128 stands for zero in the data rows.
Some points, each followed by its number:
[ 89  54 174 167  84  86  73 173  92 161 169  87  32 171 164  91  53  82  99  66 142 159 209  75 100  86 156 196  44 176  93] 0
[143  90 107 140 147 114 149 118 117 111 115 145 104 146 105 146  96 145 113 151 118 105 149 130 157 142 112 157  99 118 144] 1
[143 116 115 130 138 124 146 103 138 114 100 154 107 130 109 149 110 140 131 147 105 125 152 124 155 144 109 152 111 126 148] 2
[118 119 138 124 147 139 116 139 143 132 146 181 106 124  92 112 110 107 137 111  69 142 142 128 156 116  80 134 108  90 114] 3
[131 123  79 169 122  85 158  93  81 119  78 124 119 167 124 133 106 129  76 155 137 125 142  93 125 179 132 146 122 132 130] 4
[186 255 241 147 164  99  27 227 116  71 224 167 238 146  89 189 234 200 116  25  75  66   5  93 165  25  86   0 247 106 193] 5
[102  94 164 142 109 113  83 160 122 157 176 101  93 141 155  79  78  95 112  91 138 157 175 109 111 101 152 160  77 167  90] 6
[127 128 129  99 137 158 115 130 166 131 139 156 123  96  99 121 127 130 150 118  96 131 131 149 161 127 102 129 115 102 131] 7
[164 190 119  95  74 159 134 118 150  87 124  82 215 103 176 165 192 166 158 141 185 104  42 162  85 148 182  45 219 168 153] 8
[137 124  78 163 152  88 160  91  77 113  74 146 116 162 105 133 100 138  87 161 111 117 144  97 141 182 113 142 114 115 138] 9
[121 175 106 138  90 121 153  99 122 138  95  96 190 140 169 126 182 115 112 157 173 141  63 122  89 156 169  71 187 167 118] 10
[166 139  68 131 104 128 187  62 118  85  87  79 147 124 166 157 142 160 126 177 169  75 112 125  80 190 165 103 151 182 165] 11
[121 156  86 143  81 118 172  74 107 139  64  78 179 139 164 116 180 120 124 171 185 124  68 124  76 162 161  90 171 152 130] 12
[113  88 128 169  94  89 127 124  94 143 127  96  92 166 158  95  99 112  94 126 158 151 161  95 100 123 156 156  90 158 109] 13
[215 234 195  80 150 170  71 186 180  44 183 146 205  79 105 215 205 214 180  70  98  44  47 167 143  67 105  41 208 113 212] 14
[195  59 125 136 211 126 122 119 124  78 121 192  84 141  57 194  87 169 124 123  69  75 170 113 205 119  45 154  92  52 186] 15
Which point above is nearest to each new point? Its number follows each.
[110  98 130 154  90 103 120 131 110 146 141  96 104 156 161 101 104 105  99 117 149 156 157 105  94 123 157 156  98 157 109] 13
[160 124 157  85 100 175  98 163 180  98 165 104 106  74 138 144 119 152 160 104 146  94 141 155  96  90 151 157 106 132 149] 7
[142 126 182  59 141 195  78 183 188 113 191 122 115  69 122 152 122 144 187  85 115 121 151 202 137  84 131 147 110 124 138] 7
[146 108 141 103 109 156 105 156 161 105 152 122 118 101 140 135 117 161 165 101 141 100 141 149 125 111 139 149 117 135 156] 7
[131 132 108 186 110  72 147 116  42 129 119 125 139 190 139 122 152 131  75 134 144 126 117  50 113 128 135 105 136 141 134] 4
[113 145 115 134 112 120 155 117 131 141 112 125 138 135 124 124 140 116 121 149 135 127 117 124 121 156 129 107 131 148 121] 2
[136 119 134 126 100 133 118 141 140 117 146 100 113 123 148 132 125 136 119 122 152 116 137 129  90 117 159 153 112 148 128] 13
[117 142 111 157 101 103 145 116  90 134 110 117 132 165 151 132 145 129  98 143 135 141 127  98 114 145 145 133 137 146 121] 4
[144 111 173 159 154 111  84 186 113 122 174 140 135 160 122 127 119 130  94  81 101 122 126  92 152  76 109 129 131 124 142] 3
[117 118 128 126 154 134 119 134 133 134 138 177 110 125  95 103 118 109 135 119  75 140 143 128 159 126  86 132 115 102 116] 3
[151 137  78 142  96 117 176  83 116 101  97  83 143 137 167 147 141 144 115 167 180  94 119 112  82 171 171 111 145 177 151] 11
[112 125 147 108 150 145 108 147 139 142 147 142 141 108 111 101 152 117 140 118 131 144 112 140 132 127 109 105 148  98 112] 7
[133 139 155  84 123 171  98 158 169 122 164 111 134  87 140 143 135 139 167 102 126 126 127 178 122 106 143 127 130 134 132] 7
[128 142 112 167 105  97 150 113  73 123 104 120 126 175 148 136 144 135  91 141 132 137 130  93 115 147 141 135 131 150 128] 4
[116 126 123  90  91 170 132 126 166 139 116 112 143  78 142 106 135 126 164 149 137 141 111 171 117 149 152 119 143 136 117] 7
[105  73 157 152 118 106  88 162 112 145 160 140  57 153 124 102  75  96 113  82  99 148 187  94 134  97 112 173  65 133 108] 6
